(in the rows, 128 means zero)
Named moves come first, each a turn or a mirror and shown by rows before and after it. Which of them, in which order, take the first row of each pair that follows to the second? Write the first one first, as in the answered first pair.
move J:
[ 97  96 119 127 135 121 115 121 130 137 137 142 140 149 115 116 115 110
 110 133 124 126 117 117 148 121 124 103 117 110 121 114  90 137 112 146
 139 128 123 141 167 109 135 147] -> [ 97  98 121 129 136 116 116 110 126 136 128 142 148 151 115 119 116 111
 109 129 126 126 110 112 156 119 123 101 116 113 118 118  96 133 120 143
 132 129 120 143 162 108 127 151]
[114  67 133 100 127 171 178 151 143 127 101 147  99 146 159  81 128 130
 139 120  94 141 109 129 109 105  99 129 153 117 134 161 110 118 136 151
 105 120 139 157 158 170 113 132] -> [110  76 132 115 130 167 171 151 140 128  91 143  98 140 164  75 124 129
 139 115  98 137 105 127 112  99 108 127 161 123 120 165 103 121 137 153
 115 112 148 155 154 158 107 129]
[103 126 111 146 124 126 128 123 136 143 115 144 144 118 131 105 129 128
 123 130 141 136 120 153 127 142 130 139 165 145 138 131 131 136 119 129
 106 147 154 140 119 136 145 132] -> [106 123 105 142 113 130 127 134 140 136 131 136 146 119 124 110 138 129
 121 132 127 141 123 157 125 143 133 140 160 149 148 122 141 135 118 123
 102 151 141 142 121 144 149 139]
[ 99 120 115 131 127 117 141 108 124  82  75  97 137 119 114 144 160 116
 114 110  88 106  92 103 139  76 161 170 160  85 146 141 144 110  95 134
 119 103 131 171 144 102 118  97] -> [ 96 116 115 126 124 120 146 115 134  81  86  98 137 119 103 144 167 113
 111 115  79 114  95 102 141  79 159 169 157  86 151 138 151 102  86 136
 120 111 117 167 147 105 118 102]
move T:
[129 121 143 150 112 159 114 166 163 161 116 139 117 118 151 132  98 145
 131 160 162 189 130 108 101 149 125 157 131 137 143 122 163 102 120 121
 116 150 164 145  61 135 109 118] -> [137 124 143 156 108 159 121 160 161 159 113 148 119 125 153 136  91 137
 131 162 157 187 135 117 105 155 129 153 136 138 136 120 159 109 120 122
 114 147 157 143  61 137 113 115]
[152 160 141 150 154 123 106 119 117 174 131 116 137 141 129 134  98 130
 119 131 205 146 157 129 101 175 131  89 110 169  96 121  93 121 115 113
 117 133 131 105 100 142  97 145] -> [119 115 150 135 142 139 101 120 160 179 142 136 171  97  95  95 128 143
 126 112 183 152 134 129 104 138 104  93 120 135 142 116 145 113 108 113
 133 183 127  91 109 139 120 166]
[129  87  94 107  68 132 124 116 111 142 122 150  96 114 107 144 134 146
 162 107 141 123 118 110 133  81 181 178 137 113 140  87 137 154 156 113
 121  68 188 122 186 126 127 114] -> [130  87  89 110  71 133 125 116 113 137 115 149  89 119 120 149 123 145
 164 105 141 116 116 113 136  76 179 180 140 110 143  87 134 147 161 111
 123  71 190 122 182 128 128 117]
move X:
[108 108 138 119 120 140 147 155 123 100 139 166 118 104 127 132 135 118
  96 131 130 146 123 110 128 132 118 113 129 132 141 142 147 141 142 108
 123 150 114 143 133 135 100 141] -> [104  96 126 128 116 144 147 147 125 104 132 168 127 101 127 129 138 117
 106 132 136 138 112 107 127 125 105 115 127 129 141 147 143 140 144 113
 119 146 124 141 130 132  97 144]
[129 120 130 129 135 108 157 168 125 113 135 142 117 159 134 126 104  89
 114 154  90 115 134 158 144 166 117 147 154 113 144 117 128 175 123 120
 115 136 108 172 128 150 108 135] -> [120 111 131 111 139 111 140 150 126 143 144 136 138 106  91 114 140 106
 108 145 122 137 130 144 141 155 124 148 117 115 161  85 174 135 111  93
 125 167 106 127 129 141 145 160]
[ 82 142 171  96 141 130 144 131 167 127 173 147 114 150  79 143 118 132
 154 141 128 202 131 135 152 132 136 118 132 133 115  96 183 119 105 180
 107 174 134 106 121 176 122 114] -> [ 77 130 172 117 134 135 136 131 181 117 157 159 121 153  89 125 112 143
 160 130 120 187 120 136 155 112 121 119 155 121 102 105 166 129 117 202
  99 173 154 117 119 162 119 100]
move E:
[137 138 154 149 118  85 136  86 121 157 139 141 136 162 112 131 133 158
 159 115 143 122 101 107  97 200  80 134  87 117  93 141 106 158  89 105
 153 156  49  86 108 133 130 157] -> [132 132 147 142 115  84 139  95 125 153 136 142 130 147 103 141 147 159
 151 116 145 126  98 107  93 209  80 139  91 113 105 141 122 146  87  95
 159 170  48  95 110 139 142 163]
[128 126 123  82 106 133 137 119 111 118 152 113 136  89  90 144 174 139
 133 136 115 114 139  99 157  88 176 152  92 120 121  80 167  83 149 114
 170 115 125 129 162 102 169 102] -> [103 115 125 147 100 132 140 147 196  87 107 177 146 114 122 111 141 114
 147 131 110 142 128 125 121 127 114 182 188  99 142 125 140 123 133 138
 100 161 172 175 134 119 114 103]
[135 137 116 164 137 121 122 114 106 125  93 115 127 158 161 122 100 157
 146 120 157  84 124 112 130 120 141 124 137 156  88 155  76 127 142 162
 135  90 154 129 124 102 115 110] -> [124 138 115 104 117 116 137 113  84 120 114 107 117  96 112 148 161 154
 133 142 146 125 145  90 132 121 171 160 101 137 141 113 160  67 139 102
 162 115 134 128 143 116 161 139]
Then:
Between the rows of a pair lie 2 to 3 moves.
[ 70 125 136 142 137 165 121 125 123 202 152 124 149  76  72 111 175 128
 163 123 110 176 104 142 150 136 104 105 103 112 163 116 181 124 114 129
 150 215  89  75 145 129 173 167] -> [110 173 128 216 150 136 113 109  80 170  84 121 115 156 150 123  81 122
 168 103 150 118 117 148 140 146 125 103 143 155  64 152  72 169 163 199
 109 111 164 104 112 108 110  95]	T then X then X
[130 129 125 133 123 120 119 122 136 131 119 145 127  99 110 127 139 115
 129 136 171 149 130 124 114 167 106 144 122 136 140 112 147 113 120 106
 116 151 140 126 116 136 123 150] -> [134 117 137 139 141 131 110 103 124 153 131 125 150 114 108 103 128 131
 122 112 167 124 119 128 130 129 103 102 103 145 111 113 124 135 122 139
 141 132 122  99 123 117 144 144]	E then T then E
[121 139 107 197 149 138 169 151 164  99 143 121 106 158  90 151 134 126
 134 124  89  96 118 149 112 168  70 167 173 137 117 171  94 160 134 153
 102 166 137 147 117 102  84 142] -> [126 135 111 205 150 143 158 145 151 113 146 107 105 169 100 149 125 131
 137 117  95  82 120 158 118 157  66 153 163 143  97 172  79 174 135 164
 108 152 132 140 114  94  87 132]	E then E then E
[126 114 139 135 146 133 113 136 143 139 124 148 157 107 133  91 115 159
 128 121 150 146 113 128 117 109 101 106 152  99 146 129 135 118 118 139
 118 157 150 123 112 126 129 125] -> [148 138 132  87 130 124 130 145 104 143 151 112 119 123 126 150 133 150
 115 145 123 138 137 118 132 118 149 114 106 110 151 111 145  94 126 112
 146 126 112 126 130 132 153 130]	E then X then E
[130 120 125 143 141  98 123 108 130 135 127 148 127  89 131 129 146 136
 128 115 164 157 146 123  91 138 113 147 123 157 136 118 145 103 135 107
 137 165 147 114 128 131 110 133] -> [141 117 126 148 152 109 111  93 117 156 128 132 148 105 140 115 135 154
 124 100 160 129 142 127 111 106 116 114 106 167 113 125 123 116 144 136
 155 147 135 102 135 115 111 127]	E then T then E
[144 159 111 123 150 138  95 119  77 114 134 101 144 146 116 110  85 133
 156 131 158  85 121 114 134 139 152  92 102 153  82 134 106 139 150 136
 139  72 136 103 142 108  99 121] -> [134 170 108  88 123 125 116 134  95  93 124 118 120 103  95 141 122 120
 152 160 158 143 135 110 105 177 162 153 102 139 135 115 169  92 145  75
 133 114 154 124 149 137 107 143]	E then T
[109 131 141 111 126 132 170 189 125  64 138 144 104 177 131 161 105 115
 110 142  82 136 156 103 107 174 151 163 145 126 178 140 134 107 150 103
 146 104 137 202 127 160  96 113] -> [110 115 150 145 152 139 163 177 123  86 138 135 132 206 153 130  74 122
 116 117  77  86 143 119 127 137 131 115 152 138 133 163  80 151 160 162
 153  77 131 188 128 129  95  96]	T then E
[189 121 155  97  81 169 111  89  86 117 102  88 122 139 100 148 154 165
 108  95 159 130 124  72 154  83 158 100 156 117 138 145 161 118 150 128
 151  70 108 174 106  99 142 111] -> [171  97 164 129  81 175 108  94 139 109  92 117 145 150 113 120 144 163
 115  84 151 130 102  90 144  77 119  98 196  95 149 173 149 153 144 160
 126 100 119 186  98 103 128 108]	E then E then T
[119 110 122  75 107 133 155 131 112  97 159 114  80 133 130 173 156 111
 126 143  63 109 138  95 137 100 132 115 106 108 159 135 140 134 133  99
 155 134  89 131 155 139 172 112] -> [125 115 125 129 109 134 157 147 148  75 129 140  71 171 167 162 124  90
 133 144  62 120 131 112 112 133 103 126 163 108 147 159 102 167 129 126
 106 141 125 156 132 151 120 101]	E then T
[136 136 117 117 112 118 162 148 123  97 122 119  93 158 145 176 146 131
 131 140 111 120 134 125 121 161 136 154 147 126 126 110 129 134 144 102
 150 111 143 149 138 136 133 147] -> [145 126 129  99 130 127 149 144 118 131 156 113 111 147 132 180 158 139
 123 143 119 128 140 128 116 157 135 126 118 130 135  97 133 135 132  90
 161 136 107 123 137 145 146 173]	T then E then X
[135  86 116  67 115 142 124 167 157  93 140 116 116 134 129 138 172 139
  99 132  73 117 100 143 129 135 138 132 139 116 167 122 145 113 129 124
 130 158  73 156 144 164 148 147] -> [134  83 115  92 105 141 127 173 170  82 122 128 115 152 145 122 158 144
 102 126  67 107  85 141 126 113 128 131 168 111 156 134 123 130 136 153
 114 144  92 170 143 158 135 131]	X then X
[122 123 138 180 177 115 117 135  62 113 126 104 148 190 118 148  83 109
 106 167 100  74 111 126  99 106 116 147 112 117 163 167  65 144 123 142
 122 114 161 175 126 122 137  95] -> [121 104 141 149 172 125 122 136  61 129 164  95 152 180 100 148 108 118
 100 175  71  74 108 120 112  91 118 137  89 102 182 161  90 137 117 125
 154 126 125 161 142 110 167 107]	T then E then X
[130 119 130 113 114 141 142 169 120 130 140 119  85 155 126 155 145 104
 147 162 103 156 146 129 121 148 137 147 145 109 138 176 108 151 118 110
 116 150 112 147 112 140 133 104] -> [143 129 138 123 137 153 128 159 117 156 148 125  95 156 122 141 124 104
 140 151 136 175 150 136 126 162 133 117 131 126 126 167 101 158 108 114
 115 155  91 124 104 147 131 124]	X then E then X
[ 89 148 117 113  89 132 171 157 116  60  79 196  65 140 123 145 143  97
 109 142  72 180 107 117 112 136 168 165 162  85 141 151 133 143 148 114
  92 121 153 167 160 152  96  92] -> [118 176 116 148 111 128 150 144  96  78  74 183  59 169 153 140 101  98
 117 141 117 183 116 129 102 158 170 147 153 126  93 148  92 169 153 127
  66  96 165 156 135 151  67  89]	X then T then E
[116 116 137 144 145 130 127 149 157  89 112 127 129 126 150 118 121 150
 120 156  90 152 129 154 109 132 109 149 161  87 137 133 105 147 128 131
 103 152 121 126 117 132 104 132] -> [117  97 146 141 157 128 118 146 150 114 132 110 152 127 142 116 132 151
 122 154  97 154 129 158 122 121 111 115 143  81 142 126 102 153 128 143
 115 154  89 103 122 131 121 147]	X then E then T
[111 147 117 104 119 122 167 176 147 104 128 158  72 160 138 146 129  88
 115 155  99 162 145 152 105 183 115 160 140 109 134 157 122 148 130 118
 106 135 121 164 128 153  98 123] -> [138 182 119 107 128 120 148 157 110 112 121 135  68 155 142 161 115  95
 116 153 142 156 158 149  99 192 137 157 111 137 104 127 129 133 136 102
 113 109 127 137 124 149  97 124]	T then X then T
[108 175 109 137 138 171 118 158 150 109 137 143 121 133 124 140  85 104
 106 117 132 109 124 119 114 154 125 144 141 136 113 132  75 138 100 149
 123 112 118 169 130 122 125 116] -> [110 165 105 132 138 169 118 144 133 102 134 138 129 126 118 136  90 120
 110 111 123  85 119 111 123 127 136 143 131 136 110 136  82 137 116 163
 147  94 123 167 143  99 128 101]	E then X then X
[146 165 102 168 151  86 118  90  99 121  75 110 139 149 169 135  60 141
 129  91 180 124 142 148 126 117 144 152 116 150  62 154  69 139 167 137
 104  86 182 115  99  92  94 102] -> [ 97  81 109 129 137 111 112  79 144 144 111 121 195  62  94  80 146 171
 131  73 152 134 103 130 149  48 120 138 103  84 139 124 171 105 139 110
 158 165 148  81 141  76 177 136]	T then E then E
[104 161 152 133  94 116 152 170 114  97  81 117  92 123 131 129 114 117
 137 137 107 140 150  90 129 104 186 156 124 113 163  96 152  86 161  71
 127 122 104 137 156 149 122 108] -> [118 157 156 149 115 126 129 137  85 126  86  89 110 105 127 107 106 128
 134 119 142 123 141  88 143  72 195 119 101 131 134  81 135  84 169  92
 146 107 103 103 145 127 140 111]	E then E then X
[146 158 128 125 134 127 128 127  88 126 140 103 109 156 156 157  97 121
 118 132 171 137 144 139 133 162 144 105 104 170  94 127  94 133 131 114
 126 112 121 127 114 129 109 127] -> [132 155 128 148 129 131 137 141 128 109 121 126 110 156 153 142 100 108
 120 136 168 158 139 140 114 183 121 129 143 152 117 142 103 141 119 117
  95 140 140 144 106 143  94 127]	E then E
[146  66 128 133 123 121 126 166 166 141 159  76 144 157 146  87 141 120
 103 136  31  89  95 114 145  81 102  91 157 103 133 155  92 157 132 177
 123 135  84 127 152 122 141 103] -> [173 126 112  75 105 100 147 166  96 124 164  42  90 154 132 163 154 110
  89 160  47 121 147 102 153 128 165 134 107 136 132 119 120  99 146 114
 144  99  74 126 150 141 152 111]	T then E then T
[157 115 127  94 122 115 164 113 127 104 162 114  97 141 115 165 130 119
 145 160  80 122 144 140 141 130 136 147 122 110 157 139 127 105 157 110
 116  90  97 163 142 122 126 121] -> [140  79 125 110 114 126 155 116 149 116 168 119 120 124 108 130 141 125
 148 144  68 114 113 144 147  97 115 130 139  93 172 141 127 118 149 131
 123 119  98 154 153 118 143 123]	E then E then T
[119  89 150 139 109 142 127 148 136 127 128 156 115 162 155 127 123 149
 129 131 120 109 130 133 114 120 116 105 146 126 115 145  83 148 151 149
 128 120 113 152 138 108  93  89] -> [109  96 142 150 101 133 121 137 145 113  96 167 114 127 142 118 125 152
 131 129 144 126 141 122 104 123 116 144 160 111 128 138 111 127 160 132
 114 127 158 158 131 104  96  92]	E then E then J
[101 127 124 119 128 132 117 100  90 114  87 123 126  93 114 109 148 146
 122 122 137  96 135  99 135  86 162 149 126 115 117 106 164  99 160 114
 165 109 150 122 143  95 154 115] -> [117 161 126 131 131 124 127  98  76 102  74 120 107 117 134 134 128 135
 126 134 149  92 152 107 122 114 169 160 130 135  91 116 133 112 162 121
 144  90 165 128 132 101 130 107]	E then T then E
[ 93  98 100 111 127 124 133 142 157 138 136 111 148 146 112 117 150 131
 129  95 100  88 120 167 164 121 112  98 102 116 130 159 108 155 128 156
 166 125 126 126 125 142 133 128] -> [101 126  92  91 107 109 149 153 143 115 122 116 111 135 108 157 160 118
 132 126 108 136 145 162 143 172 132 146 102 120 152 149 138 122 130 101
 154 119 131 139 122 170 125 136]	E then T then E
[116 165  99  96 120 157 141 163 125 118 186 128 110 117 132 143  87  98
 123 170 133 175 173 136 113 190 127 152 100 123 143 147 136 119 126 101
 118 140 101 137 148 163 124 154] -> [128 162 100  87 140 160 126 145  95 143 202  96 124 123 124 139  81 111
 126 156 128 136 168 141 141 143 146 112  69 132 118 142 108 127 136 119
 150 114  81 113 156 141 145 139]	T then E then E
[114 108 137 117 135 131 133 132 156 149 150 135 151 125 115 105 160 116
 134 111 125 156 103 133 128 120  96 113 130 103 158 126 147 143 106 133
 146 168 105 118 130 126 135 143] -> [153 151 130 114 141 122 121 113  92 153 152 110 125 163 141 147 128 121
 129 115 142 126 129 134 146 135 137  98 104 150 107 116 103 147 126 131
 150 104  95 108 119 124 123 127]	E then E then T
